128 stands for zero in the data rows.
Some points, one per row:
[ 83  96  69  84 155 152   5 174 154 209  60  97 130 185  37]
[112 166 156 110 139 104 180  78 110 103 203 120  84  60 142]
[143  66  63 132 143 150  51 186 175 178  16 119 186 194  92]
[185  85  74 165 152 113 178 199 143 107  74 199 160 130 187]
[142 126 114 115 146 112 139 153 111 118 129 141 123 130 148]
[ 73 117  37  42 255  60 131 255 116 168 132 240  21 127 164]
[181 101 123 194  86 143 169 124 154 101  79 155 196 121 151]
[ 42 182 185  73 162  98 129  67 111 141 255 104  13  85  93]
[ 47 151  98  62 171 135  60 195 108 177 151 154  33 142  69]
[109 140 141 126 114 133 123 137 108 130 147 145 111 123 126]
[182 137 178 170 128  74 255 104 115  51 171 186 109  77 222]
[ 86 129 102  73 197 104  94 144 137 162 140 116  93 144  97]
[131 143 142 126 124 133 141 112 122 118 156 117 123 117 144]
[ 62 139 118  73 146 147  46 144 117 179 140 101  75 161  54]
[128 114 118 142  68 185  41 145 133 153  66 109 180 176  84]
[130  94  67 107 144 146  41 162 144 187  33 111 170 176  71]
[167  98  72 123 174 100 147 198 129 137  66 178 155 142 172]
[188 101  96 160 117 133 137 221 123 108  34 190 177 156 192]
[123 104 157 164  45 180  43  66 159 157  73  60 200 168  40]
[ 85 146 101  62 187 108  81 128 114 174 139 103  98 149 105]
[142 135 120 124 165  94 177 140 118 108 134 164 106 110 174]
[192 105 110 174  96 145 161 199 125  93  68 185 168 122 200]
[ 86 141  78  71 188 118  78 242 109 161 102 184  66 168 127]
[119 146 125  91 158 121 102 180 105 142 129 144  81 117 143]
Here are 12 more points, each followed by its number:
[135 117 173 170  44 174  95  32 157 134 102  52 188 141  69] 0
[ 82 111  91  77 185 114  52 140 140 191 126 108  97 162  59] 1
[102 134 126 132 125 137 126 151 131 129 155 147  92 113 117] 2
[112 133 176 140  97 129 147  18 140 117 183  43 154 107 102] 3
[144 129 132 148  96 147 142 100 137 116 120 112 169  99 125] 4
[136 136 116 141 134 122 185 195 111  99 145 208  72 100 161] 5
[ 87 135  97  82 187 107 110 218 107 148 139 190  46 119 144] 6
[132  72  99 152  30 212   0  96 174 209   0  22 255 230   0] 7
[132 120  93 125 187 101 164 214 125 115 133 198  69 120 188] 8
[155 150 219 186  50 142 187   0 154  81 187  53 177  97 113] 9
[128 120 113 119 132 145  69 116 138 160  80  83 174 172  95] 10
[ 65 192 169  56 166 105 131  59  88 139 235  83  54  92 106] 11
Which of these numbered points is nearest to each point below, ignoring the 3 directions in which the first points spread most? Its number follows each.
[113 127 115  95 198  79 182 125 122 119 179 142  91 108 151] > 3
[ 92 168 140  96 156 115 144 104 115 129 189 121  82  83 123] > 4
[143 138 155 154 128 114 208 140 112  82 174 169  99 102 186] > 8
[162 101 141 171  66 152 127  83 139 122  91  98 212 141 109] > 7
[139 123 167 199  31 191 121  78 153 105 126  96 181 123 100] > 2
[143 170 182 152 119  91 247  47 111  59 242 141 101  57 182] > 9
[140 126 147 180  53 167 132 129 133 104 115 146 147 123 115] > 5
[ 93 131 102  89 189  98 127 143 127 148 161 143  78 123 116] > 1
[183  80 109 185 108 118 185 117 160 105 102 127 204 132 156] > 3
[161  93  85 146 126 130 107 168 139 138  53 151 167 151 132] > 0
[178 129 115 145 124 125 173 147 105  97 104 159 169 117 182] > 11
[153 122 144 185  78 157 161 140 144  94 128 154 156 111 155] > 2
[ 67 140 121  92 122 163  29 123 136 179 130  76 106 172  36] > 8
[148  95 102 155 107 142 110 105 159 138  78 100 190 154  93] > 1
[ 91 149 141 121 153 113 168 154 115 109 201 170  52  95 152] > 2
[150 126 130 144 110 141 149 170 119 101 113 157 129 122 166] > 6
[ 73 156 126  90 189  91 164 146 115 127 214 169  36  87 132] > 2
[ 87 141 119  80 205  77 166 119 114 131 195 136  69 102 134] > 3
[ 97 170 151  79 185  89 152  92 111 129 200  98  63 113 139] > 10
[106 119 131 112 122 140  61 103 135 165 101  91 141 158  68] > 0
[142 125 134 139 122 127 136 100 138 121 138 111 146 130 122] > 9
[130 121 114 130 146 115 157 108 128 123 135 128 138 124 134] > 3
[151  95  63 138 148 135 117 189 141 145  65 165 162 129 134] > 4
[123 149 136 113 156 102 148 104 116 121 156 118 124 121 145] > 10
[ 85 136 132  98 156 116 111  81 136 150 169  88  97 134  83] > 1
